One hidden turn or mirror swaps the rows below in pairs. Which row is each named row swapped with?
The rows were stretched afterwards, more along some directions than others.
feso: [-1.61  0.22 -1.15  0.38 -0.74 -0.91  3.81 -1.90 -3.01 -0.34 -2.75 -0.24
 -2.56  2.34 -1.24 -1.58  0.94 -2.23 -1.42 -0.19 -0.92 -0.55 -1.11  3.18
 -0.36]
gobol: [ 0.71 -0.13 -2.38  1.22 -2.70 -0.10  2.99 -0.13 -0.05  1.02 -2.78 -0.10
 -2.84  2.88 -1.04 -0.50  0.12  0.29 -0.13  5.27 -1.97 -1.80  0.22  4.07
 -0.64]
retir: [-0.25 -1.93 -1.00 -0.49  0.23  1.57  0.78 -1.44 -0.04  3.90 -2.12 -1.30
 -1.49  1.41 -0.24  0.55 -1.01  2.09  0.42 -0.11 -1.04 -1.21 -0.50  0.95
  0.11]
mekit: [-0.05  0.02 -2.57 -1.81  1.04 -0.19  1.19  1.46  0.53  1.92 -0.71 -1.52
  0.43  2.81  0.55 -0.07  1.36  1.41  0.71  0.74  1.61 -0.92 -2.24 -0.52
 -0.29]
Nadep: [-0.43 -1.51 -0.86 -2.58  0.75  0.39  0.37 -0.19  0.77  3.15  0.46  0.47
 -2.66  2.42 -1.30 -1.05  0.96 -1.03  1.05  2.60 -0.35 -0.09  1.51  1.90
 -3.24]
vas: [-0.57 -0.22  0.15 -0.74 -0.86 -0.28  1.66 -1.24  1.25  0.39 -2.04 -1.29
 -0.80  0.28  0.13 -0.36 -0.54 -0.37  0.90 -0.01 -0.42 -0.55 -0.82 -1.46
 -3.40]
vuk: [-2.27 -0.40 -1.75 -0.84  1.17 -0.63 -1.25  2.11 -1.36 -0.42 -0.62  1.62
 -0.20  2.45  0.10 -0.47  2.96 -0.33  0.08  1.11  0.92  0.07 -0.96 -0.38
 -3.29]
tupav: [-1.32 -0.84  0.42  1.84  1.28 -1.21  2.07 -1.75  0.82 -1.56 -1.14 -1.58
 -2.41 -0.53 -0.65  0.86  1.65 -2.56  1.82 -1.92 -0.93 -0.39 -2.26  1.82
 -2.41]
bage: [ 0.11 -0.34 -1.90 -0.87 -1.45  0.44  3.89  2.26 -2.51 -1.02 -1.42  0.14
  0.93  1.22 -1.71 -1.28  1.75  0.56  1.35  3.46  0.76  0.35 -0.93 -0.15
 -2.33]
rudo: [-1.14 -1.19 -1.97 -0.25 -0.54 -0.03  2.02 -0.64  0.83  2.61 -0.10  0.77
 -1.25  3.46 -0.91 -1.69  0.59 -2.91  0.73  3.56 -1.01 -0.92  1.28  4.01
 -2.53]
Pup: [ 1.61 -1.43 -0.22  0.58  1.94 -0.15  1.11 -0.33 -0.58 -0.64 -1.13 -1.24
 -1.13 -2.74 -1.86 -3.01  0.54 -2.76  1.90  0.57  1.63 -1.76 -1.27  3.71
  0.27]
migu: [-2.83  0.43 -1.75 -0.40  1.89 -0.24 -0.62 -2.07 -1.49 -0.71 -0.80 -1.60
 -0.93 -0.28 -0.29 -1.71  2.79 -2.66  2.52  1.35  1.56  2.18 -0.97 -1.41
 -0.56]
Tolo: [ 1.58  0.95 -1.86  1.69  0.23 -4.07  1.23  1.11 -3.04 -2.22 -3.77  2.47
  0.95  0.34 -2.27 -2.87  0.24 -2.07 -3.24  1.03  0.61  1.74 -1.07  0.77
 -1.92]
dafel: [ 0.36  1.23 -2.15 -2.23 -0.14 -0.59  1.27  2.61 -0.56  1.42 -1.39 -1.02
  1.21  1.86  0.01 -1.64  0.90 -0.12 -0.23  1.69  3.31 -0.18 -1.64 -0.73
 -3.18]
tum: [ 0.49 -0.04 -0.10 -0.55 -0.72  0.28  0.40  2.34 -0.09 -0.19 -1.57 -0.55
  0.06  2.15 -0.94 -3.20 -1.50 -0.59  0.77  2.71  1.20 -1.33 -1.17  0.49
  0.94]
dap: [-0.27 -1.56 -1.04  1.08 -2.23 -1.40  3.79  1.53 -1.56 -0.59 -0.89  0.20
 -0.40  4.45 -1.74 -4.64 -0.91 -2.40 -1.00  4.48 -0.25 -3.78  0.80  3.03
 -2.09]
mulol: [-1.24  0.11 -0.44  1.66 -0.52 -0.56  2.30 -0.31 -1.36 -0.53 -2.17 -1.88
 -3.53  1.17 -0.10  0.21  3.18 -0.03  0.93 -1.12 -1.19 -0.13 -2.98  1.74
 -2.80]
kevu: [-1.80 -1.16 -2.58 -0.07  0.76  0.77  1.06 -1.99 -0.48  2.38 -1.95 -2.10
 -0.51  1.40 -0.08  1.25 -1.17  2.78 -1.36  0.86 -1.45 -0.95 -0.62  0.25
 -0.72]
Vani: [-1.07 -0.87 -2.27 -1.42  2.23 -1.28 -1.58  1.21 -0.93 -1.30 -2.55  2.80
 -0.06  1.37  0.08 -2.36  0.58  0.28 -1.58  0.88  2.75 -0.28 -1.59 -1.08
  0.75]
gopil: [ 0.80  0.04 -1.83  1.67  0.35 -3.81  1.87  1.38 -2.57 -2.30 -3.68  1.10
  0.00  1.46 -2.61 -4.21  0.40 -3.67 -1.42  2.62  1.14  1.04 -1.22  0.84
 -1.84]
kod: [-1.46 -0.87 -2.39 -2.41 -1.82 -0.49  1.56  0.90 -0.13  1.60 -1.43  0.18
 -4.31  1.96  0.83 -0.25  0.32  2.80 -1.00 -0.01  0.02  0.63 -3.67  2.12
 -0.10]
gemi: [-2.48 -0.01 -2.34  0.87 -0.06 -1.14  3.29 -0.89  0.29 -0.78 -1.35 -0.70
 -0.17  2.02  0.62 -4.97 -0.82 -3.30 -1.82  2.52  0.62 -0.18 -0.12  0.93
 -3.05]
vude: [ 0.72 -0.57 -1.00  0.70  0.17  0.15  0.57 -1.20 -0.47 -0.69 -1.01 -0.05
 -1.73 -2.80 -2.54 -1.84  0.70 -2.43  0.77  0.15  0.79 -1.33 -0.99  1.96
  0.83]
Vad: [-1.12 -0.11 -2.37 -1.35  0.00  1.35  0.83 -1.89 -1.28  3.26 -2.20 -1.30
 -2.19  2.58  0.15  2.12  0.05  2.46 -0.72 -0.25 -1.93  0.54 -2.91  0.39
 -0.52]
bimo: [-1.34  0.30 -1.04  1.39  0.29 -0.13  3.34 -0.92 -1.06  0.35 -1.46 -2.60
 -1.39  2.46  0.35  0.98  1.90 -0.11  0.61  0.15 -2.57  0.03 -2.76  1.20
 -3.64]
Gufu: [-1.70  0.43 -2.55 -1.67  1.98 -0.92 -1.96  0.27 -0.98  0.89 -1.98  0.21
 -2.95  2.16  0.23  0.20  4.07  1.82  0.27 -0.81  2.38  1.11 -2.08 -0.23
 -1.18]
vanis: [ 0.26 -2.89 -1.80 -0.59  0.46  1.63  2.50  0.38 -1.32  2.27 -2.27  0.99
  1.01  1.40 -2.49 -0.15  1.50 -0.93  1.39  3.92 -1.24 -0.28  0.35  1.92
 -0.40]
tubis: [ 1.51 -0.17 -0.28 -0.08  0.45  0.38 -0.19 -0.86 -1.77 -1.19 -1.20 -1.29
 -1.48 -1.17 -1.53 -1.81  1.66 -1.92  1.81 -0.88  1.84 -1.33 -1.64  3.19
  2.06]
Vel: [ 0.60 -1.22 -0.85  0.94  1.35 -0.28  1.02 -0.66 -0.19 -0.16 -1.05 -1.03
 -2.32 -2.80 -1.58 -3.00  0.49 -3.54  1.46  0.37  0.92 -1.56 -1.75  3.26
  1.13]
Kisip: [-0.92 -2.59 -1.85 -0.45  0.14  2.29  2.97  0.18 -0.66  1.24 -1.14  1.99
  2.63  0.65 -2.05  0.65 -0.42  0.02 -0.45  4.42 -0.86 -2.08  0.49  1.71
 -1.01]
sedoz: [-0.73 -0.64 -3.11 -2.06 -0.66 -0.75  0.95 -0.12  0.42  2.16 -1.80 -0.72
 -3.97  0.50  1.04 -0.05 -0.48  3.98 -1.57 -0.36  0.87  0.20 -2.96  2.86
  1.01]
sagef: [ 0.46 -1.84 -1.79 -0.77 -1.34 -0.74  3.31  0.08  1.79  0.77 -1.09 -1.39
 -2.34 -0.26  0.26  1.06  0.69 -0.41  0.69  2.20  1.89  0.68 -1.77  0.23
 -3.20]
vit: [ 0.98 -1.60 -2.03  0.31 -1.68 -0.67  3.88 -0.27  0.44 -0.48 -2.45 -0.06
 -1.20  0.01  0.34  0.94  0.49  0.37 -1.33  2.68  0.83  1.68 -1.09  1.12
 -2.78]
fevu: [ 0.70 -2.97 -2.50 -1.44 -0.40  1.83  3.04  0.70  1.31  3.73 -0.76  0.77
 -0.07  0.26 -3.24 -0.14  0.44 -0.23  1.36  4.54 -0.09 -1.15  0.46  2.21
 -2.48]
Sukof: [ 0.80  1.03 -1.40 -2.60  1.35 -0.99 -0.89  2.47 -0.18  2.00 -1.03 -0.32
  1.47  1.58 -1.18 -1.54  0.74  0.23  0.23  1.70  2.69  0.47 -2.16 -1.81
 -2.67]
Nepim: [-2.26 -0.01 -2.36  1.33  1.18 -2.35  3.22 -1.55 -1.34 -1.87 -2.93  0.52
  0.41  2.25  0.51 -3.32 -0.45 -1.61 -3.07  1.30  0.89 -1.25 -0.99 -0.45
 -1.77]
givir: [ 0.91 -1.59 -1.62 -1.80 -0.98 -0.10  3.17  1.42  0.02  2.00 -1.77 -0.18
 -1.01  0.03 -0.29  0.93  1.10  0.68 -0.01  2.90  1.50  1.44 -2.07  0.16
 -4.89]
gor: [ 0.41  0.58 -2.51 -2.07 -1.03 -0.76  0.12  3.82 -0.65  1.40 -0.18 -1.84
  0.69  2.26 -0.91 -1.88  1.65 -0.17 -0.09  2.35  2.17 -1.17 -1.42  0.17
 -3.01]
mefi: [ 0.44 -0.12  0.07  2.06  0.21 -0.63  2.76 -1.81 -0.13  0.04 -2.68 -1.89
 -3.54 -0.52  0.16  1.28  1.41 -0.70  1.58 -1.33 -1.83  0.23 -2.35  1.23
 -0.85]
dero: [ 0.67  0.58 -2.62 -0.63 -1.76 -0.22  2.10  2.80 -2.90 -0.95 -1.26  0.16
  0.43  2.52 -0.34 -0.97  1.55  2.48  0.06  0.50 -0.03  0.07 -1.52  0.34
 -0.65]
luve: [-1.14 -2.91 -0.78 -0.50 -0.99  1.61  2.91 -0.69  1.17  2.44  0.27  0.51
  0.24  2.18 -1.68 -0.68 -0.52 -1.98  0.42  4.92 -1.75 -2.05  2.27  2.61
 -3.17]
Finos: [-0.30 -1.11 -1.90 -1.17  0.18 -0.01  2.07  2.03 -1.20 -1.54 -0.24  0.59
  0.25  0.50 -1.39 -1.86  0.46 -0.42  2.00  1.54  0.89  0.16  0.10  2.14
 -0.46]
Nolat: [-1.56 -0.07  0.14  1.62  1.11 -0.68  3.30 -1.93 -0.24 -0.66 -1.44 -2.41
 -2.64 -0.76 -1.13  0.63  1.27 -2.55  1.23 -0.29 -1.24  0.23 -2.06  1.80
 -3.50]
tokul: [-2.53 -0.80 -0.32 -1.02  1.97  0.01 -0.13 -1.68 -1.65 -1.24  0.61 -1.25
 -1.82 -0.12  0.09 -1.20  2.19 -1.80  3.89 -0.46  1.95  0.82 -0.26 -1.63
 -0.63]
botub: [-0.53 -1.19 -0.90  0.55 -0.45 -0.02  1.08 -0.85  0.47  3.27 -2.49 -1.38
 -1.04  1.89 -1.14  0.22 -2.36  2.16 -0.32  0.85 -1.21 -2.00 -1.80  0.31
 -0.55]
bon: [ 0.68 -1.69 -2.04 -0.97  2.19 -1.01 -0.65 -0.82  0.01  1.00 -3.91  1.76
 -0.51 -0.25 -0.96 -1.91  0.05  0.36 -1.15  0.78  2.32 -0.09 -1.56 -0.76
  2.56]
nomi: [ 0.09 -0.73 -2.82 -0.65  2.65 -1.62 -0.54 -0.51 -0.58 -1.36 -3.56  3.97
 -0.51  0.79 -0.81 -1.31 -0.52 -0.24 -1.52 -0.06  2.53 -0.37 -2.18 -0.43
  2.15]
Kot: [-2.02  0.28 -2.53  0.79  0.32 -0.77  3.87 -0.45 -1.93 -2.83 -1.94  0.49
  1.16  1.96  0.32 -3.37  0.30 -2.23 -3.05  2.74  0.39 -0.30  1.12  0.87
 -3.48]
repa: [ 1.55 -1.15 -0.87 -0.89  0.20  0.93 -0.01  0.40 -2.03 -1.10 -1.22 -0.51
 -2.79 -1.65 -2.33 -2.02  1.86 -2.13  2.31  0.58  1.58 -1.30 -0.69  3.42
  0.37]
sed: [ 0.25 -1.44 -2.19 -0.59  0.81 -0.21  0.74 -0.55  1.67  3.39 -0.53 -1.12
 -2.09  1.91  0.04  1.55 -0.86  3.93 -0.03 -0.65 -2.62 -1.06 -0.21  1.54
 -2.43]
nuf: [ 0.96  0.32 -2.02  0.99  1.52 -3.94  1.46  1.31 -2.00 -0.95 -3.43  1.38
  0.17  1.03 -2.94 -3.16  0.01 -2.21 -2.26  1.85  1.50  1.69 -0.92  1.21
 -2.65]
nuvu: [-1.70 -0.05 -0.96 -1.27  1.69 -0.58 -0.13 -1.82 -2.94 -2.22 -0.75 -1.11
 -1.81  0.04  0.14 -1.23  2.68 -1.50  2.93  1.16  2.34  0.73  0.06 -1.24
 -0.52]
mugod: [-1.54  1.46 -3.42 -1.41 -0.87 -1.41  1.82  0.14 -0.02 -1.12 -3.33  1.24
 -2.96  1.09  1.09 -0.08  2.55 -0.48  0.11  0.55  1.99  0.29 -3.51 -2.50
 -0.63]
pagu: [ 0.87 -0.03 -1.55  0.14  0.87  0.80  0.05 -0.75 -1.73 -0.86 -0.90 -1.19
 -1.48 -1.32 -2.08 -2.70  1.33 -1.69  1.01 -0.36  1.45 -0.97 -0.93  2.82
  1.58]
Fuduv: [ 0.33 -1.22 -0.21  0.45 -2.68 -1.21  2.21  0.65 -1.98 -2.69 -2.31  0.14
 -1.05  3.62 -1.61 -3.99 -0.90 -1.19 -0.41  2.97  1.29 -3.44 -0.53  1.13
 -0.25]
tev: [ 0.61  1.25 -1.31 -1.93 -0.32 -0.90  1.78  1.67 -2.08 -0.45 -1.76 -0.23
 -1.28  0.91 -0.52 -0.75  1.80  1.00  1.92  0.81  0.68  0.76 -2.34 -0.39
 -0.43]
kad: [-1.25 -1.77 -0.21  1.37 -2.96 -1.31  2.66  1.62 -1.63 -1.61 -1.61 -0.13
 -0.45  4.27 -2.28 -4.28 -0.26 -2.21 -0.15  4.13 -0.86 -3.86 -0.64  1.15
 -1.23]
nubok: [-2.16 -0.62 -0.77 -0.01 -0.07 -0.13  3.77 -1.22 -3.77  0.25 -2.79 -0.16
 -2.07  3.15 -0.84 -1.46  0.81 -3.05 -0.41  1.13 -1.01 -0.47 -1.96  2.59
  0.23]
kati: [-1.94 -0.71 -1.68 -1.22  2.84 -0.02 -1.04 -1.27 -0.93 -0.42  0.21 -1.10
 -1.54 -0.44 -0.11 -2.21  1.34 -2.39  3.47  0.33  1.17  2.35 -0.47 -0.99
 -1.53]
buvi: [-0.88 -0.66 -1.95 -1.20 -1.17  0.08  1.18  0.27 -1.06  2.57 -2.42  0.18
 -2.52  1.15  0.67  1.02  0.23  4.27 -1.90 -0.38  0.71  0.81 -3.50  1.05
  1.01]
kuvo: [-2.11 -0.21 -1.71 -1.44  1.77 -0.10 -0.51 -0.92 -3.16 -1.59 -1.22 -1.87
 -2.27  1.02  0.32 -2.92  3.60 -2.83  3.49  2.75  2.70  0.94 -0.31 -0.17
 -0.73]
nim: [-0.96  0.96 -1.52 -1.51  2.65 -1.02 -2.03  0.83 -1.57  0.27 -1.03  2.22
 -1.42  1.60 -1.27  0.90  3.43  0.62 -0.56 -1.59 -0.20  1.88 -1.28 -0.06
 -2.36]
lod: [ 1.78  1.50 -3.80 -1.61 -1.18 -0.88 -0.60  2.93 -1.90  1.60 -1.90 -0.23
  0.68  2.48 -0.04 -1.52  1.76  1.39 -1.27  1.67  1.71  2.02 -1.78  0.22
 -1.44]
vez: [-1.85 -0.23 -1.56 -1.05  1.38 -0.34 -0.72 -1.12 -2.18 -0.73 -0.43 -2.81
 -1.95  1.16 -0.51 -3.00  3.42 -2.74  4.04  1.55  1.66  1.19 -0.44 -0.86
 -2.24]
fumo: [ 0.55 -0.14 -1.53 -0.44 -1.52 -1.28  1.92  2.43 -2.76 -1.84 -2.24 -0.54
 -0.67  0.19 -1.56 -2.48  1.73 -0.22  1.55  1.12  2.07 -0.18 -1.43  0.86
  0.22]
revu: [-1.28 -0.92 -0.92  0.03 -0.61 -1.02  3.86 -1.33 -2.16  1.30 -3.00 -0.60
 -2.66  2.01 -1.79 -1.17  0.86 -2.19 -0.63 -0.56 -0.17 -0.98 -1.80  2.98
 -0.27]

feso swaps with gopil
kuvo swaps with vude
tum swaps with vas
sed swaps with mekit
rudo swaps with nomi
migu swaps with repa
tev swaps with mefi
tubis swaps with kati
nim swaps with vanis
Gufu swaps with fevu
vuk swaps with Kisip
vit swaps with kod
Kot swaps with kad
Vani swaps with luve

